In the rows, zero is written as 100.
Named moves, each a turn or a mirror, and the order they were made in; the first pair answered
move B:
120  85 101  97 104  99 116 105  98 137  96 109  88 112  93  97  ->  121  89 106 101 104  92 115 105  90 130  90 115  83 103 100 107
 88 103 107  72 106  99  91  99 102  88 108  97  74  82  96 104  ->   86 101 102  69 109 104  93  97 110  98 114  91  79  90  89  95
 82 116  92 103  94 124  93  96 116 114 100  96  74  68  89 102  ->   83 120  96 103  94 121  97  97 114 110  97 100  71  64  94 108
move L:
102 127  82 107 114 108  91  72 121 102 140 117 151 108  88  89  ->  114 134  97 131 125 105  74  71 104 114 127 103 129 132  89  88
100 109  92 103  91 104  91 101  92 106 112  99 121 127 100 108  ->   98 109  93  98  87 104  93 100  91 104 115  99 123 124 102 107
113 122 117 114  92  84 102 115  77  85  74 123  80  60 111 135  ->  109 121 111 108  86  83 108 114  84  81  77 127  86  51 111 136
 95 115 119  97  94 113  83  91 102 104  90  89  38  59  99  71  ->   85 113 109  77  84 115  95  90 118  95  98  99  55  39  96  73
move A:
 91 102 110  91  90  89  74  86  93  98 100  97 112 118 123 101  ->   87  94 114  87  82  96  78  96  94  97  89  89  87 107 121  99
 90 124  92  92  85  93 110  95 121  59 105  86 145  78  77  92  ->   86 123  95  99  96 103  85  85 121  72 111  61 130 111  76  72
 93 107  98 103 110  99  76  94 101 112  96  82 119 117 125 101  ->   84  97 103  99 100 108  86 110  98 113  80  76  84  96 123 103
 89 103  93  82 114  97  96  87 105  98  92  84  84  97 113 100  ->   91 103  94  80 111  93 106  89 105  94  89  95  91  84 111 109
move K:
121 162 109 151 129  92  60  71  86 123 122  98  96  97  74  91  ->  119 163 111 147 128  93  59  70  89 121 123  94  99 101  80  89
 97  99 121  80 114  70  97 100 100  77  91 135 134 101 132 149  ->  105 101 122  88 107  74 112 106  94  81  83 138 120  77 115 155
102  86 116 115 127  99 105 103  89 119  92  88 107 148 111  98  ->  109  91 114 125 118 103 131 113  81 127  78  96  89 111  90 106
move F:
 86  46  87  57  81 112 126 108 114  95  98  98 121 116 137 118  ->   83  48  90  51  77 115 127 112 119  96  98  95 107 106 134 119
110  98  93 105  95 100 127 106  86 103  84 118 109  86  94 120  ->  112  97  90 104  97 100 127 100  90 105  92 119 125  97  93 116
 88  92 103  87 105  78  96 128  89  64 109 126 111  66 175 139  ->   89  93  93  88 114  74  97 116  97  65 125 127 149  92 171 132

Each pair is 2 to 4 moves apart.
100 103  87  82 109 113 110 101 128  84 113 106 123 106  88 106  ->  109 111  89 100 113 116 108  94 125  96 115 100 122 114  76 100 | L K L A
 95 137  98  99  96 103  92 103  97  83 110 114 103  74  85 105  ->   83 126  97  90  99 116  69 100 104  86 114  88  89 104  93  83 | K B A
 86  81  70 109  88 129 126  99 115 116  97  86 106  99  60  92  ->   88  72  91 122  95 120 104 105  95 117  77  69  75 131  84  98 | K A L F
119  97 102 135 101  97 122 110  86 120  77  97 100 116  71 110  ->   91  80  80  92  88 117 125 106 121 118 101  87 111 113  69  82 | L A A L
 94  65  91 103  97 120 108  94  98 122  85  81  92 129 103 111  ->  102  66  84 106  91 114 129  97 102 120  84  96 110 111  94 121 | K F A F
119 123 105 144 109  87  96  79  82 112 107 108 108 101  88 107  ->  105 103  93 121  88 105 127 101  93 110  94 110  82  59  72 107 | B A A L
102 115 124  76 111  82  80  99  92  75  92 129 117 125 126 129  ->   84  84 103  63 100 132  97 110 117 112  87  82  76 130  81  74 | A A K B
